(in the rows, 128 means zero)
A single turn carries every row of the set below to another of its rows. Some are shown first; where does it send the rows asked next?
q_865: [171 179 126 114  97 139 124 127 125 103 134 125 126 146 116 122  97 122
 133 124 171 137 140 125 116 107 160 109 119 109]
q_935: [155 143 111 115 104 154 157 121 114 138 133 119 174 135 110 115 129 120
 130 125 150 126 106 130 151  97 134 103 116 111]
q_262: [151 168 116 107 122 146 141 151 114 138 131 125 144 129 126 126 141 150
 139  97 163 122 174 128 148  77 174 105  92 145]
q_279: [131 135 131 136 119 141 134 144 118 126 117 129 138 164 114  92 134 143
 154 161 142 121 128 101 147 117 137  96 111 131]
q_243: [150 143 121  84 113 127 129 161 125 139 138 136 127 133 123 127 143 130
 129  90 160 131 148 143 160  97 158 149 119 136]
q_227: [156 126 124 118 109 128 127 146 118 151 141 122 118 126 107 100 154 144
 130 119 134 102 155 151 152  75 150  86  90 111]
q_864: [120 140 133 135 128 133 117 144 111 124 123 130 154 172 100 100 136 167
 145 149 144 116 153 122 149 107 144 126 113 133]
q_390: [136 125 126 114 138 141 144 124 151 121 132 146 165 146 114 101 123 136
 115 114 154 120 146 150 140  95 142 121 124 132]
q_335: [136 149 143 113 105 124  98 141 120 131 146 135 101 129 109 107 155 157
 141 135 142 123 145 134 142 131 173  96 104 120]
q_977: [179 138 122 117  97 130  94 137 109 128 132 124 175 148 107 114 124 131
 138  80 133 124 150 136 144 121 120 106 110 119]
q_565: [167 175 149 105 126 125 127 146  83 123 135 118 137 114 118 126 154 125
 134 119 143 130 158 124 164  99 154  86 127 114]
q_842: [155 169 123 101 100 134 126 138 123 114 130 116 107 148 115 127 150 156
 141 135 138 133 150 124 170 142 180 113 112 135]
q_502: [144 131 152 132 147 141 126 118 122 114 139 126 145 147  94 109 143 138
 110 129 151 116 117 138 132  98 138 102 129 109]
q_615: [146 158 122 128 103 145 132 147  97 112 130 135 155 160 130 108 142 138
 152 150 125 136 127 117 158 116 126  91 122 144]
q_875: [131 158 122 111 103 135 129 149 104 136 145 152 168 158 139 120 127 138
 138 142 147 135 141 127 148 100 119 107 113 147]
q_622: [145 145 124 102  99 127 110 146 128 147 143 131 117 152 126 113 152 171
 129 127 126 115 151 150 158 101 180 119  92 133]
q_291: [146 130 147 101 137 123 101 162 120 141 134 121 110 129  99 109 160 142
 127  98 159 117 131 139 154  92 151 125 116 110]
q_507: [136 138 118 118 114 141 124 120 109 119 127 146 184 113 113 103 127 128
 133 100 153 127 133 148 152  98 133 102 130 120]
q_669: [179 141 137 134 117 133 102 122 123  95 134 121 116 162 105 116 110 128
 124 117 129 109 128 152 139 101 153  84 117 111]
q_486: [129 146 129 110 121 129 110 155 121 133 141 143 165 149 107 113 142 155
 138 149 150 120 156 132 150 101 110 113 105 128]
q_414: [151 172 135  96 107 116 118 137  99 155 137 120 115 134 144 130 146 142
 141 126 145 131 133 124 171 110 170 100 114 118]
q_909: [164 123 117 117 133 145 109 138 166 129 128 125 136 151 111 101 117 123
 133 105 152 112 149 133 144 104 170  88  92 128]
q_569: [191 164 118  93  99 137 116 138 130 127 135 109 164 136 112 113 128 114
 127 125 148 135 144 128 153  90 149 115 110  86]
q_912: [162 149 132 114 121 139  80 141 113 134 132 124 179 133 111 105 118 125
 139  96 153 121 153 132 147  93 183 108 109 111]
q_93: [179 145 125 117  95 148 124 140 120 154 141 111 155 154 119 112 118 112
 134 103 148 137 129  99 120 120 135 104  97 117]
q_197: [178 154 141 134 109 148 113 133 106 109 128 109 152 175 112 106 125 136
 129  97 137 134 138 105 111 109 159 117 127 123]
q_105: [162 138 119 111  93 144 143 151 108 135 133 115  94 143 118 115 145 118
 143 113 146 130 101 129 154 110 161 115 115 122]
q_29: [177 132 147 123 124 129 110 137 136 123 122 116 128 161 111  90 132 134
 122 108 138 127 144 114 121 112 123 109 121  97]
q_77: [142 149 130 133 107 137 122 140 102  95 135 136 110 123  90 103 141 142
 141 117 142 114 171 145 130 115 181 102 116 132]
q_473: [160 164 126 100  91 135 115 159  94 113 134 140 122 112 121 123 149 122
 146  91 148 142 130 139 160 116 147 113 136 125]
q_264: [145 160 127 135 123 165 146 121 114 102 128 115 158 141  93 120 133 139
 127 119 163 132 113 117 125 107 153 107 121 125]
q_760: [159 147 131 104 116 128 168 137 125 130 139 119 106 141 110 116 134 111
 126 143 144 124 162 125 153 117 172 109 112 123]
q_40: [150 173 123  92 105 131 102 152 128 130 124 132 130 121 137 114 159 172
 144 108 149 135 157 132 159 105 158  99 104 134]
q_110: [146 143 126 125 121 152 119 159 114 108 116 116 100 143  97 111 158 152
 141  93 159 125 126 125 140 109 179 130 114 135]
q_667: [156 126 132 123 115 122 112 129 128 138 125 134 150 167 123 104  97 135
 130  88 154 119 161 126 121 108 141 131 110 124]

q_262 moves to q_565
q_912 moves to q_569
q_105 moves to q_110
Now these:
q_93 moves to q_197
q_264 moves to q_502
q_414 moves to q_842
q_279 moves to q_864

A single turn carries every row of the set below to another of its rows. Some are shown first; where does it send the rows asked next?
q_376: [105 128 123 165 116 132 148 114 139 144 133 105 127 126 131 128 159 114
 131 112 143 102]
q_991: [110 140 130 154 119  96 127 181 128 168 112 143 137 124 110 147 127 121
 101 136 158 130]
q_601: [147 145 130 147 113 123 135 143 158 130 105 123 163 116 111 123 141  87
  96 119 125 126]
q_339: [115 143 120 167 108 138 125 147 156 158 152 125 102 134 133 127 102 126
 134 131 129 139]
q_762: [114 146 117 155 122 148 121 157 139 164 165 132 120 134 124 130 102 116
 132 138 133 134]
q_311: [155 146 141 137 116 132 153 137 126 135 128 128 144 115 114 122 114  79
  94 134 114 128]
q_913: [127 141 113 162 103 131 133 111 148 131 129 105 122 135 126 120 142  95
 131 114 138 100]
q_74: [151 145 146 146  98 116 155 139 141 131 105 132 148 129 108 134 145  95
  89 125 133 122]
q_206: [133 141 144 146 112 135 157 137 139 122 121 117 163 119 115 125 131  91
  86 120 121 133]
q_27: [ 98 147 111 168 115 138 123 153 137 147 166 120 128 147 130 144 105 122
 119 126 145 139]
q_943: [ 98 123 139 146 114 103 144 151 138 151 150 112 168 106 115 129 116 132
 109 148 123 136]
q_649: [ 96 122 143 160 116  91 146 140 125 153 149  99 134 115 130 137 114 129
 106 152 137 127]
q_310: [127 129 130 157 127 128 148 119 130 158 131 117 111 121 126 118 156 106
 137 134 135  98]
q_987: [157 148 135 144 105 116 153 141 142 126 122 138 147 121 110 124 120 100
 100 131 105 142]
q_409: [109 138 124 152 102 116 155 115 121 137 122 125 125 127 106 120 144 103
 136 122 151  93]
q_932: [109 151 112 178 120 126 116 151 145 141 152 115 107 158 128 137 118 117
 126 143 150 128]
q_788: [129 152 125 165 136 105 118 183 152 145 121 135 143 136 114 145 132 114
  95 147 142 146]
q_971: [143 146 114 153 139  90 126 167 122 165 131 150 139 116 121 151 135 112
 106 136 137 132]
q_599: [135 160 126 161 111 101 121 175 141 153 127 151 141 136 119 152 120 113
  88 128 150 147]
q_482: [104 150 114 172 110 131 123 151 154 158 150 140 111 144 123 144 123 127
 135 127 160 126]
q_15: [119 145 138 162  97 144 150 117 150 138 133 119 124 139 116 111 148 106
 132 122 144 105]
q_484: [125 145 121 164 136  89 135 171 126 145 126 135 151 129 123 160 141 119
  88 132 145 142]
q_265: [104 128 119 144 112  90 146 125 134 143 146 120 169  91 117 132 121 120
 118 126 131 122]
q_885: [141 148 117 163 123  85 118 169 133 166 128 143 131 129 126 139 135 132
 108 132 131 145]
q_816: [101 132 127 155 106  96 148 116 126 136 156 106 139 104 131 135  98 110
 110 130 138 123]
q_53: [131 142 137 132  88 123 146 151 126 138 111 134 164 121  97 126 118  94
  98 122 130 122]
q_76: [132 141 133 166 119 116 152 110 143 142 125 122 109 117 127 106 153 110
 136 122 130 112]
q_380: [ 88 147 129 163 106 135 135 152 134 148 146 132 109 140 113 132  95 112
 128 138 160 125]

q_482 moves to q_15
q_339 moves to q_76
Now these:
q_762 moves to q_310
q_649 moves to q_816
q_601 moves to q_788
q_206 moves to q_484
q_409 moves to q_53

A single turn carries every row of the set below to another of its rows. Some are shown first; where does it send the rows asked next?
q_442: [148 139 110 128 120 120 147 153 120 128 153 124 136 127 102 130 125 126
  95  86 128 130 137 130 141  97 133 126  96 162 101 118 153 135 113 154
 157 124 138 140 115 120 131 126 124 128 138 133 126 110]
q_942: [166 122  98 128 106 124 170  97 199 116 153 125 121  99 122 140 119  86
 100  86 116 129 139 134 133 113 119 132 125 101 132 130 160 137 130 128
 143  96 143 137 118 126 121 128 122 147 126 134 165 114]
q_543: [149 149 113 137 115 134 106 152 150 153 175 110 100 108  85 155 143 105
 101  98 109 126 161  75 143 107 100 140  92 167 133 134 134 164 106 140
 141 134 152 139 114 133 108 110 101 153  89 156 167 135]
q_947: [158 132 101 112 115 125 164 100 183 129 160 135 122 101 121 167 115 108
  89  82 112 134 141 142 140 130 120 139 110  92 134 148 141 118 118 143
 144  92 147 109 107 124 120 116 118 129 111 133 159 112]
q_45: [158 113 112 138 114 117 140 114 136 110 146 145 135 110 109 159 110  90
 108 119 129 118 119  93 154 113 124 114 108 122 130 123 163 136 131 141
 123  82 117 114  86 118 103  97 141 116 101 148 146 141]
q_392: [153 143  99 132 104 120 151 102 185 119 161 119 140 109 106 169 113 106
  81  70 109 131 130 138 134 117 127 125 103 103 132 160 147 127 101 141
 143 117 152 136 122 125 135 134 131 136 136 150 157 112]
q_281: [143 148 117 153 126 132 131 119 173 159 132 108 125  81 105 159 133  97
  97 126 124 125 107 106 138 125  95 143 117 126 154 128 130 155 102 161
 116 148 141 117 117 127 100 108 128 120 102 155 171 137]
q_297: [152 132 123 149 120 113 117 119 149 117 151 130  99 118  97 162 127  94
  93 123 132 120 111  95 122 116 126 110 120 142 136 126 162 125 116 120
 121  82 138  98 102 118 120 116 126 107 126 151 140 131]
q_717: [132 142 109 147 126 140 118 157 138 154 159 101 124 104  85 151 149 130
 111 106 127 129 148  98 156 111 118 153  93 174 136 141 132 138  98 154
 153 134 135 132 114 144 117 110 113 151  77 128 163 131]
q_960: [154 143 123 117 108 115 130 152 143 136 148 133 118 132 125 135 134 125
 102  99 118 125 121 106 140  85 139 141 107 163 104 125 158 125 139 137
 169 102 153 142 112 125 131 126 122 137 137 153 135 117]
q_147: [132 138 124 129 111 142 145 144 185 129 152 110  93  93 109 140 111  92
 111  92 127 128 118 106 156  93 122 132  90 127 138 156 132 171 111 152
 150 128 145 148 126 127 119 129  83 141  98 154 181 162]
q_768: [146 135 117 127 131 132 129 152 130 163 173 113 130 105  87 142 130 111
 101 126 120 114 141  91 141 114 110 140  83 160 118 149 139 153  88 142
 148 137 148 135 105 158 107 108 115 159  86 153 163 139]
q_321: [170 134 121 120 119 125 160 111 197 142 152 122 103 103 114 168 131 102
  92  90 118 129 133 135 128 107 140 134 103 107 136 155 155 123 120 134
 152 104 163 119 112 127 127 136 125 124 143 146 165 112]
q_999: [131 150 113 146 122 149 116 141 135 160 160  95 116 111  93 147 139 116
 102 113 135 131 129  83 132 114 107 115  91 173 120 122 132 153  95 159
 150 138 156 137 110 134 116 112 111 153  92 153 152 136]
q_733: [137 141 109 129 105 143 148 129 171 150 145  99 113 101 122 136 110  98
 104  88 127 133 102 117 146 110 115 128  99 136 148 148 122 156 108 167
 159 148 150 151 126 136 122 147 101 161 117 166 173 149]
q_769: [161 133 114 143 128 114 131 107 140 110 145 128 117 105  97 159 128  83
 110 119 128 126 150  92 125 116 106 119 122 137 124 105 165 136 127 120
 106  89 129 115 105 118 104 106 119 127 123 128 155 115]
q_872: [146 131 104 105 122 115 152 142 131 118 139 139 124 121 127 133 116 126
 113  92 126 140 144 122 150 103 125 137 107 159 111 128 139 116 138 144
 168 108 140 142 113 132 137 117 101 139 121 142 138 108]
q_342: [170 110 103 127 123 125 151 135 144 129 158 146 141 119  99 149 117 132
 119 103 117 121 153 110 143  86 121 130 102 164 103 120 153 137 140 149
 165 104 132 141 100 142 124 117 139 146 108 143 145 105]
q_266: [170 120 113 115  99 123 175  89 177 122 155 135 117  96 104 167 103  89
 103  87 119 144 150 121 147 102 128 111  93 124 133 167 140 124 125 141
 137  96 136 135 102 135 124 122 130 139 119 148 159 111]
q_583: [128 135 119 147 118 134 126 139 148 135 122 117 128  83 102 169 128  96
 100 117 124 110 114 101 147 115 108 157 125 133 162 138 140 152 119 160
 109 133 128 115 129 123 105 111 121 124  88 138 181 158]
q_905: [131 136 114 128  87 153 137 129 174 138 162 100 104  96 105 154 114 102
 103  80 120 127 121 121 156 112 122 138 102 138 152 169 120 143 109 162
 149 126 134 135 129 125 120 142 105 169  94 146 178 154]
q_107: [141 122 116 125 106 152 143 124 179 140 159 112 104  95 103 130  98 102
 103 108 114 126 108 122 142 104 114 131  95 133 137 180 133 149 106 148
 148 147 130 145 115 137 115 127 102 166  96 169 164 158]
q_368: [137 124 130 134 121 134 132 137 151 149 138 124 133  76 102 144 122  86
  90 142 115 118 121 109 136 123 104 148 120 135 152 149 138 166 119 161
 113 137 130 124 117 124 102  87 128 132  99 166 164 149]
q_609: [158 122 115 171 121 126 126 148 166 146 138 118 117  80 100 141 135  95
 106 114 113 120 122 110 143 116 108 158 130 129 164 131 128 173 104 145
 125 128 140 132 123 129 101  94 114 122  96 151 164 145]
q_16: [152 136 114 148 124 115 128 115 136 105 140 132 121 116 102 178 128  97
  83 116 139 127 115 102 126 115 119 106 114 126 118 116 167 129 110 138
 103 118 123 108 125 103 133 109 130 121 117 147 141 142]
q_858: [140 119 104 132 129 127 127 114 132 109 145 144 115 122 100 174 110 111
  99 116 132 122 132  94 122 121 114 108 131 140 120 118 154 120 126 129
 119  87 137 100 104 116 118 107 107 124  97 139 142 132]
q_20: [142 143 107 123 116 120 150 125 141 107 156 116 122 121 115 121 124 111
 118  90 123 129 149 109 146  96 125 130  90 159  96 115 158 139 129 126
 169  86 145 146 104 129 122 123 110 146 124 134 139 111]

q_442 moves to q_16
q_872 moves to q_858
Now these:
q_609 moves to q_147
q_281 moves to q_733
q_321 moves to q_960
q_342 moves to q_45
q_768 moves to q_368
q_583 moves to q_905
q_20 moves to q_769

